In the rows, zero is written as 128.
Each path below is one point turned by a fixed rotation once a step. After each direction that follows a path, write how fast that rotation turns it, in degrees a step (0 if it stays still).
Each turn is a multiple of 5 degrees from 10 to 175, or 0.
Each row of a path follows its step; steps can be skipped.
Path 1:
step 0: [134 140 129 124 134 117 137 119 126 121 128 142 123 122 130 128 120 118
 121 122 120 118 126 125 128 119 133 131 135 136 127 130 132 129 118 133
 138]
step 2: [137 129 136 132 122 126 123 131 125 128 137 139 119 120 123 133 121 123
 131 129 131 122 125 110 133 118 125 117 133 125 126 122 129 137 116 120
 123]
step 3: [131 132 127 125 114 129 144 131 121 114 130 129 125 126 130 126 128 126
 117 134 120 116 128 121 127 115 130 124 133 115 125 129 137 130 117 127
 133]
step 5: [149 147 126 133 120 123 127 127 122 123 130 136 117 127 130 133 124 124
 125 127 126 134 129 125 123 120 121 127 123 132 119 128 125 139 121 133
 130]
step 6: [140 129 129 131 122 126 131 125 131 115 127 132 134 117 128 125 129 111
 124 129 137 113 131 118 135 113 125 122 126 129 119 127 124 131 126 125
 129]
step 9: [137 140 124 125 124 125 129 124 120 120 129 121 122 122 137 117 119 116
 114 124 132 125 133 127 126 126 127 127 126 127 119 134 116 127 114 137
 132]
step 10: [139 125 125 142 123 135 124 128 129 131 132 136 122 116 131 135 120 106
 127 125 124 125 133 118 127 127 128 125 122 126 123 123 116 130 122 125
 127]
step 11: [135 124 127 134 116 132 131 134 132 115 138 118 114 126 128 131 128 124
 122 134 127 128 124 120 131 114 113 129 129 118 121 122 124 133 123 126
 128]
step 12: [125 130 129 130 123 131 128 120 124 120 131 126 132 123 125 126 114 120
 114 139 131 121 127 127 128 118 122 128 118 119 136 124 125 120 114 123
 141]
step 15: [129 126 127 130 120 125 130 124 142 116 124 124 129 128 134 126 122 113
 126 131 123 134 123 110 131 119 123 131 124 122 123 123 114 121 122 132
 135]
step 16: [133 120 125 131 126 137 130 128 146 126 136 128 125 115 127 136 124 122
 113 137 124 125 128 130 129 122 123 136 120 122 141 127 124 120 119 128
 123]
Directions:
[127 127 132 125 127 127 128 128 126 130 126 128 131 131 130 125 126 123
 130 131 128 124 127 130 129 127 129 132 126 124 126 128 127 127 129 131
 128] : 125
[130 133 128 128 125 128 122 130 128 131 126 129 129 125 129 126 130 128
 126 129 131 130 129 130 132 131 130 131 129 129 128 127 128 130 125 127
 128] : 90
[124 129 126 130 127 131 126 131 123 129 131 128 122 128 129 125 128 127
 129 126 126 125 128 129 127 129 129 128 130 124 128 127 127 127 127 125
 128] : 45
[126 127 123 128 125 129 131 128 129 129 127 128 132 124 130 127 129 125
 127 127 126 125 131 127 127 132 131 127 127 130 132 127 127 126 128 130
 129] : 120
[130 127 126 130 126 130 127 126 131 130 132 129 129 133 126 125 133 126
 130 127 128 128 126 126 132 124 128 126 129 129 131 127 124 129 128 128
 127] : 80
Path 2:
step 0: [131 125 122 121 125 131 127 121 118 125 122 125 130 130 138 124 123 149
 117 132 137 131 124 136 119 136 133 133 126 130 124 127 124 121 135 120
 138]
step 1: [123 124 130 126 131 119 126 121 117 131 126 127 121 126 131 130 119 134
 126 133 138 127 126 115 121 143 139 133 137 127 122 134 116 123 128 120
 121]
step 2: [124 117 124 124 126 133 127 127 137 122 126 122 125 117 127 125 116 129
 139 127 134 128 130 116 110 128 130 128 133 129 117 129 128 117 124 116
 130]
step 3: [121 119 115 124 126 120 123 121 133 119 126 136 122 122 125 125 117 140
 125 119 134 119 127 132 134 123 134 129 131 130 123 136 136 113 130 120
 132]
step 4: [124 128 128 119 121 116 135 131 128 128 133 131 138 118 138 117 118 144
 125 131 130 131 120 129 126 131 133 133 126 127 127 142 126 115 132 130
 130]
step 5: [127 128 134 122 122 127 125 121 121 135 126 122 120 129 133 125 122 144
 129 131 127 121 133 128 109 133 137 125 135 122 136 140 125 120 129 124
 137]
step 6: [127 122 115 123 120 126 129 126 125 117 124 128 128 129 132 129 121 127
 123 135 139 125 136 127 111 137 137 131 136 116 128 129 130 119 131 118
 119]
step 7: [126 123 118 127 128 125 127 136 123 116 130 121 123 124 125 128 110 134
 136 128 129 129 121 123 131 138 134 127 137 132 127 125 129 109 130 121
 129]
step 10: [134 127 130 129 119 118 124 131 124 123 137 127 126 119 132 120 120 131
 138 126 140 120 127 136 109 134 130 123 131 120 125 138 133 123 128 122
 129]
step 14: [135 126 128 130 126 116 131 113 129 129 126 135 127 127 135 121 119 129
 133 126 137 126 128 124 118 128 141 130 131 128 123 123 141 117 122 114
 124]
step 16: [129 131 127 129 128 124 131 131 127 125 126 124 128 127 132 128 115 144
 123 120 142 121 124 119 127 129 131 122 138 127 126 153 129 128 128 126
 127]
Directions:
[128 127 129 124 126 124 126 130 126 127 132 128 128 127 124 128 127 124
 124 128 130 129 126 130 131 132 128 130 128 128 126 129 125 127 129 130
 125] : 125
[126 129 132 124 127 129 129 127 126 129 129 126 128 127 132 131 128 131
 127 129 127 128 132 123 129 129 128 128 128 131 128 131 126 131 127 132
 128] : 95
[131 125 127 123 125 129 131 124 129 126 127 130 126 127 127 129 127 126
 135 127 128 125 128 129 127 130 128 128 128 129 130 127 127 130 127 129
 125] : 90
[127 127 128 125 129 125 129 132 129 132 129 123 130 128 130 125 127 127
 132 129 124 129 127 126 128 130 127 127 125 128 127 126 130 126 127 127
 125] : 140
[132 132 126 129 126 125 129 128 129 126 129 128 129 125 129 127 131 131
 128 129 131 130 130 127 126 127 125 131 128 124 126 128 129 130 125 127
 124] : 170
[129 129 130 127 128 126 128 127 130 126 131 127 128 131 131 123 127 129
 126 126 128 125 126 131 126 125 130 127 123 126 131 131 129 131 129 132
 129] : 65
